One turning vector, and how many ticks it has turned:
The counts run from 0 to 459.
[107 136 110 155 174 149  64 126 100 158  99  83 136 122 124  83 127 108
 136  85 129 159 165 100 131 144 107  83 121 153  88 127 128 107 119 102
 145 133 126 136 119 128 123  66]  437
[133 117 124 111 138 162  75 153 132 118  79  70 153 117 141  86 112 111
 121  97 122 155 198 125  96 134 118 125 120 113 130 126 170 126 105 122
 160 141 150 160 109 122 148  95]  73
[117 119 167 130 139 137  98  79 125 162 103  95 139 123 110  77 131 129
 134  96 167 190 167 151 119 140  89 124 138 129  69 126 124 150 123  97
 120  94 146 127 119 102 140  86]  150
[148 125 124 128 193 155  78  92 121 147  94 107 156 116 141  66 118 115
 124  77 136 173 157 110 144 143 112  75 117 147  99 114 133 109 118 102
 126 116 143 152 113 120 135  99]  368
[ 95  99 130 152 172 130  86 109 105 165 116  60 150 123 119  89 136 112
 142  89 136 159 160 120 123 148  91  96 133 142  96 123  92 143 110  99
 120 129 125 145 139 103 134  69]  213
[134 111 147 147 147 146 106  90 118 131 112  70 129 152 142  99 137 125
 122  89 135 194 164 132 126 148 103 139 104 114  87 112 161 168 123 117
 153  73 158 142 128 147 140  97]  109
[127 124  99 121 159 141  79 115 120 153  81  75 145 120 153  78 118 123
 171 111 143 149 161  85 137 148  97  88 135 148 116 104 121 120 121  97
 144 155 148 130 120 114 163  76]  186
[143 137 134 103 127 150  80 126 142 132 121  52 136 128 130  65  98 121
 145 110 123 131 194 129 104 172 115 126 113 132 131  74 128 117 108 139
 157 127 153 169 123 118 134 102]  28
[125 144 107 123 162 175  84 112 126 109  84  63 128 127 119  71 125 124
 104  63 138 156 178 109 116 126 136 114 129 147 104 125 159 105 126 115
 160 127 139 129 114 101 133 102]  78
[122 137 157 146 154 125 121  94 108 145 100  80 142 126 145  88 135 136
  99  90 144 177 169 155 109 149 102 139 117 107 117 108 148 164 111 117
 123  89 156 173 136 131 130  89]  332
[120 188 106 127 149 136  88 110 112 107 105  66 109 123 111  67 114 127
 117  78 151 153 194 117 112 151 126 118 140 162 101 111 146 107 109 129
 157 134 154 143 126 124 126  90]  261
[137 120  99 114 150 149  63 114 117 156 111  75 135 118 127  99  93 122
 139  95 136 165 188  87 129 156 106  87 135 153  94 118 115 130 109 138
 153 141 115 141 124 113 137  68]  254
[118 138 135 119 146 131  69 134 120 124 144  53 144 122 113  63 125 108
 139  86 117 158 195 149 103 164 130 131 115 143 103 104 140  94 108 118
 133 118 160 166 125 125 130 105]  234
[141 163 138 118 120 148  78  95 118 144  57 102 143 122 146  91 114 139
 127 124 167 167 151 109 133 149  95 105 146 132  87  94 125 147 123  93
 125 130 170 160 125 124 158  92]  157
[140 149 127 112 160 158  84 112 112 131  88 103 171 109 118  75 102 125
  96  77 158 167 179 131 118 128 122  89 124 147 106 143 162 116 113 117
 135 127 141 158 108  95 137  81]  100
[121 132 146 150 172 125  94  79 103 155 144  77 139 128 118  62 132 126
 146  80 138 168 154 152 139 164 108 105 112 137 105  97 126 123 100 103
 117  97 157 146 130 123 128  95]  395
[130 121 145 112  93 134  74 134 141 140 112  53 119 136 146  89 113 121
 162 122 133 149 181 131 101 167  94 134 130 124  99  82 137 155 112 120
 157 118 160 149 112 121 154  91]  451
[115 137 110 133 143 122 122 100 114 115 118  28 111 132 115  94 128 148
 126  76 142 168 188 125 106 150 118 153 141 135 115 122 162 146 106 121
 158 117 160 127 124 125 155  95]  285
[ 86 142 113 154 163 135  79 144  93 152  93  64 138 127 129  77 129 105
 140  98 128 145 176 103 109 134 123 101 122 130 119 136 152 114  99 100
 149 141 132 135 116 123 130  61]  438
[131 127 135 119 141 119  59 130 105 143 139  57 166 118 110  79 111 136
 127  93 136 152 168 141 103 161  94 113 122 156 106 107 112 148 111 121
  99 132 148 171 120 104 142  88]  458
[127  86 141 124 116 145  94 138 131 148  95  55 144 141 136 111 123 118
 127  99 116 159 193 134 111 147 109 154 126 105 104 103 131 168 102 119
 151 112 144 182 147 134 152 100]  46
[122 119 123 131 146 161  65 136 130 133  92  65 127 144 146  65 126 102
 178 100 129 155 178 101 128 150 105 100 118 124 108  99 145 103 113  94
 169 125 148 123 106 125 150 107]  410
[ 92 135 110 151 178 143  96  87 113 152  88  72 114 120 119  97 124 117
 119  74 147 161 165  98 132 142 118 116 145 157  81 119 108 122 115 107
 130 126 134 136 149 125 132  77]  14
[140 127 147 124 139 154  82  73 129 149  76  87 115 128 140 102 131 135
 123  95 162 187 149 121 149 145 121 126 139 130  57 103 126 144 122  90
 129 106 160 148 141 123 155 107]  379
[145 127 105 117 155 139  84 121 103 165  83 106 152 105 158  77 106 109
 158 106 140 165 162 103 140 154 101  65 131 135 114 122 153 130 114 103
 154 140 151 137 110 122 147  73]  163
[130 157 114 140 151 146 112 107 114 142  49  96 134 118 163 101 123 117
 106  97 141 182 181 110 127 134 114 131 139 112 111 121 178 150 111 105
 157 117 157 149 129 149 153  83]  335
[145 135 142 148 152 120 101  73 114 138 115  79 134 140 144  89 135 132
 131 102 135 185 148 133 130 165  97 125 109 117  96  86 152 160 117 114
 133  85 174 156 128 147 149 109]  132
[124 175  96 130 142 135 105  82 112 129  75  65 111 129 141 111 106 148
 111  96 153 164 163  80 123 156 106 125 143 148 104 110 148 155 112 126
 156 131 147 154 138 140 147  82]  289
[149  84 138 115 122 158  67 129 138 150  96  68 140 125 132 125 108 130
 117  86 125 169 194 126 122 154 105 130 130 125  74 106 116 156 113 111
 139 111 136 180 137 119 146  96]  47
[137 144 158 136 157 142 111  77 124 152  96 113 137 115 142  86 112 127
  92  93 154 189 176 147 121 153 105 129 115 115  75 112 143 159 115 121
 134  78 144 172 133 126 122  94]  333
[128 172 144 119 123 136 103 105 125 114  96  57 104 137 120  84 122 144
 110  92 144 159 184 150 102 153 129 159 140 126 110 113 161 127  97 131
 153 114 168 160 126 127 132 108]  62
[ 96 115 145 144 153 127 120 101 106 143  93  53 130 136 140  92 155 129
 139  91 141 172 164 147 126 135 120 159 144 109 102 110 150 154 105  80
 133 107 187 140 133 129 164 112]  377
[122 137 131 137 149 119 131  74 122 133 102  45 133 141 140  73 138 156
 138  98 151 165 157 144 129 153 105 149 135 113 129  99 150 160 108 107
 138 113 185 134 137 125 158  96]  354
[135 125 107 101 123 140  55 139 110 161  78  73 156 113 131 105  93 125
 133 119 148 159 176 108 113 145  99  96 150 144  91 121 128 148 111 117
 134 155 139 170 119 105 150  71]  454
[128 110 124 136 181 121  87 107  92 166 131  90 170 107 125  82 132 119
 146  80 135 183 164 145 133 160 104  91 122 139 111 119 139 132  99  96
 105 124 163 152 120 116 146  88]  167
[103 164 143 120  95 125  87 117 123 120  94  43 102 136 129  88 129 132
 143 118 147 151 177 134 100 158 108 156 152 125  93  82 135 129 102 100
 144 126 172 159 132 128 146 105]  222
[152 108 115 113 150 150  99 115 137 132 101  60 131 135 161  78 113 133
 158 100 133 170 191 109 113 154  95 118 121 115 140  97 153 153 118 136
 182 124 156 130 117 121 165  95]  319
[143  93 123 125 172 143  91  86 117 151 139  67 160 132 128  69 119 138
 141  90 142 167 167 130 122 156  85  96 112 137 123 117 123 166 114 127
 131 105 148 128 113 105 146  78]  121
[138 137 155 110  91 134  72 145 118 141 101  73 123 122 153  91 124 118
 155 122 128 159 178 151 115 168 106 126 125 116 100  93 161 135  97 103
 145 122 182 175 116 142 146 105]  428
[128  84 141 124 165 138  77 139 131 158 143  68 137 110 137  84 124  99
 157  81 105 166 199 127 119 166 112 123 114 127 103  95 131 121 109 121
 144 110 148 154 132 138 138  98]  6
[128 146 117 140 179 149 111 114 103 104 117  55 135 129 119  71 135 128
 117  72 133 174 180 144 108 140 132 123 115 126 137 130 184 127 105 116
 148 115 172 136 114 135 148 102]  102
